(in the rows, 128 means zero)
Named turns come first, each shown by rows before and after it. Which turns, in which order, take the first row of each pair that follows to the second? Write the first one first, as in the answered first pair.
turn gonid:
[155 137 155 100 123  99 116 140  96 107  69 101 143  95 137  98 168 143
 172 138 182 138  96 136] => [175 159 164  83 127 108 126 131 109 127  85 106 132  96 167 103 152 127
 169 139 172 116  80 146]
[ 94 132 129 148 120 135 154 128 121 129 118 151 123 145 112 143 118 117
 103 108 107 136 153 122] => [ 87 121 120 156 117 135 146 137 117 115 112 139 137 134  96 133 140 130
 117 117 118 146 158 122]
[130 145 158 117 160 135  69 116 147 126  63 169 138 107 126 120 130 133
 141 106 166 121  99 101] => [138 149 162 116 160 135  71 111 151 130  67 167 137 109 133 123 125 130
 139 103 164 120  99 104]
turn Sedid:
[139 121 111 114 128 147 142 160 149 124 141 116 128  97 128  94 149 172
 143 154 118 153 145 162] => [156 135 123 100 129 148 148 150 154 137 149 118 121 103 152  98 136 163
 141 150 106 137 135 171]
[131 123 135 151 138 166 112 139 105 156  98 118  83 148 135 135 159 136
 166 137 153 123 103 164] => [135 130 141 147 138 168 120 132 106 169 106 123  78 154 149 143 143 125
 158 130 141 111 102 164]
[134 115 106 107 134 119 140 108 121 122 139 135 111 128 140 146 106 108
 128 123 124  96 125 124] => [118 105  99 120 129 113 140 109 120 119 142 139 114 132 119 147 112 111
 123 118 120 105 137 113]
[115 116 108 147 121 135 140 120 173 134 178 148 131 127 120 133 105 125
 126 122  88 141 131 118] => [105 106  96 158 121 131 132 131 161 118 164 138 145 107  95 122 132 139
 142 134 106 157 135 122]
turn simup:
[ 80 110 131 126 105 120 146 110 146 128 147 127 132 147  94 159  98 113
  93 124  88 134 141 144] => [ 82 102 131 115 112 114 125 127 129 104 109 102 157 120  79 136 149 133
 125 146 134 155 142 155]
[157  98  61 130 117 145 123 125 188 127 217 109 129  89 137 121 118 150
 127 206 110 128 120 138] => [ 87 132 158 169 122 100 142 132  92 135  91 182 131 178 107 144  94  94
  67  74 108 127 196 124]
[163 174 152 129 118 142 155 148 146 136 177 148 114 112  90 156 130 139
 152 156 126 201 141 145] => [150 185 173 135 120 134 156 146 125 142 152 171 114 129  84 161 130 127
 138 125 129 202 155 143]
[116 154  93 135 132 107 141 109 132 128 110 159 138 129 132 114 155 118
 110 143  80 128 159 106] => [121 152  87 128 131 109 131 119 136 120 106 148 147 114 128 100 168 129
 121 156  93 140 156 109]
turn muv:
[135 161 183  92 138  96  94 124 112 169 152 114 161  77 165 113 139 139
 164 141 135 115 112 155] => [ 97 128 140 137 116 110 117 114 144 184 218 139 138  95 144 145  90 141
 129 145  86 115 137 126]
[115 107 138 154 126 105  98 152 105 104  83 127 169 110  92 137 178 149
 127 126 172 150 147 123] => [125  88  91 159 121 119 103 149 150 103 142 109 155  94  94 141 169 166
 135 168 156 153 132 116]
[132 140 176 108 122 127 112 118 100 122  89 123 123 153 151 123 142  98
 124 115 156 116 142 164] => [151 112 117 109 111 151 118 115 159 123 175 100 112 119 153 121 132 122
 139 176 132 119 117 154]
[104 107 121 148 112 130 140 134 122 123 138 138 123 133  95 145 113 129
 112 132 105 128 148 112] => [129 130 158 116 130 122 123 140 100 113  85 124 142 124 113 128 152 131
 134 133 141 129 128 133]
turn Sibu:
[169 138 136 127 142 129 112 112 103 113  95 157 130 125 166 137 125 109
 140 132 106 115 105 149] => [161 127 124 141 134 133 125 109 118 120 126 170 118 134 162 151 101 109
 132 135  87 116 112 135]
[111 113 101 119 132 133 129 130 147 121 146 109 155 100 133 123 158 153
 136 169 134 148 135 113] => [125 130 125 103 146 131 127 129 135 121 122 106 161 106 150 113 170 144
 140 162 145 140 122 124]
[170  75 105 114 120 153 161 104 175 131 216 118 138 130  95 108 138 150
 149 178 153 142 128 137] => [172  81 120 104 129 146 151 109 160 118 184 105 152 117  95  94 170 154
 168 184 178 149 120 144]
[164 128 137  87 129 125 132 131 127 128  90  98 129  80 141 114 189 144
 159 168 179 127 104 150] => [181 154 157  72 133 131 151 110 141 161 110 117 105 110 178 131 147 121
 142 151 143  96  92 152]
Now pairs of rows:
Each pair is two turns apart.
[ 80  96  99 139 109 126 100 192 129 106  97 135 153 116  45 101 142 136
 154 132 135 128 175 141] => [151 127  94  86 114 156 118 153 194 150 181 125 112 111 126 110  85 120
 151 167  90  76 111 149] : Sibu, simup
[169 135 124 110 107 154 139 124 156 129 131 147 107 128 161 145 125 154
 140 132 132  88 112 162] => [138 140 149 130 105 137 141 130 118 129  88 171 114 155 143 149 127 142
 121  90 139  96 141 156] : simup, Sedid
[ 74 141  78 120 114 148 147 158 148 128 186  88 126 149 156 108  85  85
  98 109  78 116 122 128] => [ 84 156 123  97 132 130 118 178  89 104  94  71 165 131 148  80 153  94
 129  96 142 131 119 151] : simup, Sedid
[129 137 120 156 117 139 155 107 169 158 194 146 124 146 153 133  82 128
 123 185  85 125 107 108] => [114 159 191 145 138 104 120 128  78 126  58 141 171 145 125 103 158 128
 138 140 159 147 125 130] : simup, Sedid
[123 111 100 126 130 151 126 122 147 121 161 106 138 124 119 103 158 134
 129 167 143 130 113 124] => [123 133 140 125 135 146 151 106 128 147 148 142 119 170 143 125 114 103
  94 121 112 105 125 121] : Sibu, simup
[161 122 112 156 165 165 130 126 117 140 172 114 142 173 149 132  96 140
 112 113 123 102 116 109] => [145 102  96 165 159 156 113 143 105 116 151  98 164 149 117 119 138 159
 130 126 147 133 128 106] : Sibu, Sibu
[103 116 115 136 125 141 146 118 130 130 145 141 117 129 121 134 103 127
 103 119 105 149 131 118] => [112 109 103 130 123 151 141 121 143 124 155 125 119 119 123 131 114 139
 116 133 112 150 119 120] : simup, simup
[169 122 110 123 152 150 137 121 177 137 173  99 115 113 141 104 129 143
 167 153 149 130 100 123] => [119 143 172 150 160 120 145 128 112 144  86 145 119 167 115 122 117 110
 133  68 157 135 154 120] : Sedid, simup
[182 131 127 110 152 140 113 129 119 124 103  93 117 111 138 107 127 157
 122 139 164 142 129 153] => [133 109 122 155 136 133 124 137 102 120  96 121 111 140 104 124 112 152
  92 107 148 156 174 132] : muv, simup
[120  99  74 118 105 150 121 133 138 101 167 115 159 101 114  97 159 183
 160 161 146 147 131 163] => [ 70 105  98 157  94 137 148 127 117 121 155 167 135 160  97 131 101 147
 107  92 108 138 179 145] : simup, gonid
[158 132 145 117 159 126 141 139 167 158 100 131 152  85 151 115 170 119
 158 119 107 133 124 145] => [118 104 108 156 144 126 154 145 182 157 138 143 148  92 118 131 151 127
 143 120  82 146 155 122] : muv, Sedid
[158 119 102 119 140 150 102 133 147  91 154  85 140  76 133 102 170 152
 168 182 161 145  92 161] => [194 159 133  95 146 158 123 104 156 131 166 104 110 104 185 120 115 120
 145 155 123 101  75 165] : Sibu, Sibu
[137 121 141 123 124 129 118 153 122 103 104 120 120 116 114 107 128 153
 170 123 144 144 126 123] => [112 115 144 138 118 123 125 154 117 106  99 134 111 132 101 117 116 142
 152 100 134 145 146 118] : muv, muv
[100 122 154 155 118 133 129 123 113 132 117 142 127 141 119 125 121 120
 108 104 134 125 153 123] => [112 121 140 148 119 141 132 112 135 144 150 149 112 138 133 128 100 123
 111 117 112 115 142 118] : simup, simup
[112 113 122 109 136 124 118 154 119 106  89 121 173  87 112 117 177 146
 164 178 181 150 137 117] => [152 162 176  69 158 125 138 127 113 141  78 137 148 118 176 134 142 108
 146 138 156 103 112 133] : Sibu, gonid
[158 136 153  70 128 123 121 149 131 133  89 130 141 105 147 122 143 119
 147 115 176 133  96 152] => [ 97 116 146 125 108 119 134 158 119 132  87 171 134 138  99 146 120 109
 112  73 152 152 151 126] : muv, simup
[131 131 130 142 119 127 118 139 117 118 122 113 150 140 105 131 155 122
 132 129 135 141 162 142] => [132 139 144 140 121 126 122 133 112 126 122 128 143 156 119 142 133 107
 117 111 123 129 168 144] : simup, muv
[136 112 134 151 106 137 145 127 135 144 174 137 115 132 103 172  74 117
 124 115  93 133 130 101] => [153 145 180 130 119 127 143 120 104 153 126 140 122 142 122 165  78  96
 119  87 109 122 121 113] : muv, Sibu
[122 106 110 148 117 129 123 133 128 105 146 115 130 128 108 117 147 150
 143 141 152 150 138 120] => [143 133 126 128 119 138 141 105 146 132 169 129 106 148 148 130 103 125
 127 127 119 116 120 123] : Sibu, simup
[132 139 118 114 125 145 128 112 135 121 144 120 126 101 117 117 157 141
 136 166 129 137 112 119] => [141 166 157  99 129 138 131 109 115 133 110 131 123 121 139 117 151 126
 125 140 132 123 110 128] : simup, muv
[122 121 131 132 138 121 123 114 128  86  98 102 144 111 121 116 172 148
 155 157 154 148 136 119] => [149 162 166 104 148 122 134  96 121 115  92 117 128 137 161 125 144 122
 142 134 138 114 114 133] : Sibu, gonid
[151 167 184  88 141 106 113 123  83 125  59 126 148 152 143 110 146 120
 131  81 152 112 112 146] => [162 109  81  98 119 141 115 123 174 118 190  89 132 101 133 108 135 165
 154 179 116 125  87 126] : muv, Sibu
[ 71 147 122 113 101 102 144 132 112  97 111 112 138 152 136 111 174 114
 152 103 180 111 126 122] => [106 158 107  93  98 122 153 113 150 120 161 107 113 148 174 122 144 110
 149 126 157  88  94 126] : Sedid, simup
[115 117  93 129 115 129 145 126 177 151 151 133 122 119 117 119  93 131
 119 130  97  75 120 114] => [113 112 101 125 120 119 114 143 154 119 104 106 157  90  95  92 152 154
 146 140 147 100 123 121] : Sibu, Sibu
[123 117  74 135 126 143 148 138 167 116 183 133 110 124 130 136 109 117
 122 154 100 118 135 114] => [147 123  91 108 141 135 123 143 145 100 141 105 139  96 134 110 164 133
 149 171 145 126 110 135] : muv, simup
[ 95 164 189 170 132 122 148 141  90 151  61 182 127 172 147 140  74  67
 136  43 145 108 135 125] => [124 159 145 162 127 146 166 120 150 177 155 173  95 159 178 155  27  71
 132  84  96  86 104 119] : simup, simup
[131  71 118 162 125  86 161 126 136 127 114 120 141 154 114 142 130 118
 108  88 108 148 146 110] => [178  87 114 125 134  99 166 106 168 143 150 102 132 140 161 142 120 119
 117 118 101 121 105 123] : muv, simup
[112 117 110 164 112 115 115 133 116  97  98 122 126  92  98 117 169 155
 133 109 155 151 159 124] => [117 151 155 150 121 108 130 117 101 125  80 151 112 127 126 135 131 121
 107  65 139 117 163 129] : simup, muv
[154  80 101  99 126 120  85 141 132 130 115 111 148  89 120 118 184 167
 173 145 178 136  94 121] => [128  85  95 134 113 125 133 115 156 177 175 171  99 151 132 170  82 129
 107  99  94 108 120  92] : Sedid, muv
[120  94  99 152 117 136 136 143 131 120 161 122 151 105  99 132 143 137
 141 139 130 157 160 117] => [125 133 157 129 133 124 131 136  86 125  95 137 161 126 118 123 150 112
 134  96 151 141 155 134] : muv, Sibu
[138  59 131 125 129 134 145 148 169  81 134 102  93  96 124  87 148 116
 138 187 148 111 145 151] => [155 101 187 102 145 123 149 139 134  93  80 122  93 122 153  84 136  88
 123 143 157  85 138 168] : simup, muv
[ 80  93  94 163 108 133 132 116 121 139 164 166 121 143  81 143 109 130
 122 117 111 164 152 109] => [ 91  90  77 155 106 137 130 115 136 134 182 157 122 131  88 141 117 140
 130 136 111 162 139 112] : simup, simup
[135 122 141 118 135 126 127 105 164 140 140 125 129 110 133 121 113 153
 143 151 120 112 116 127] => [118 118 151 126 132 116 119 117 142 121 107 124 147 107 111 108 136 158
 144 139 140 134 131 130] : muv, simup
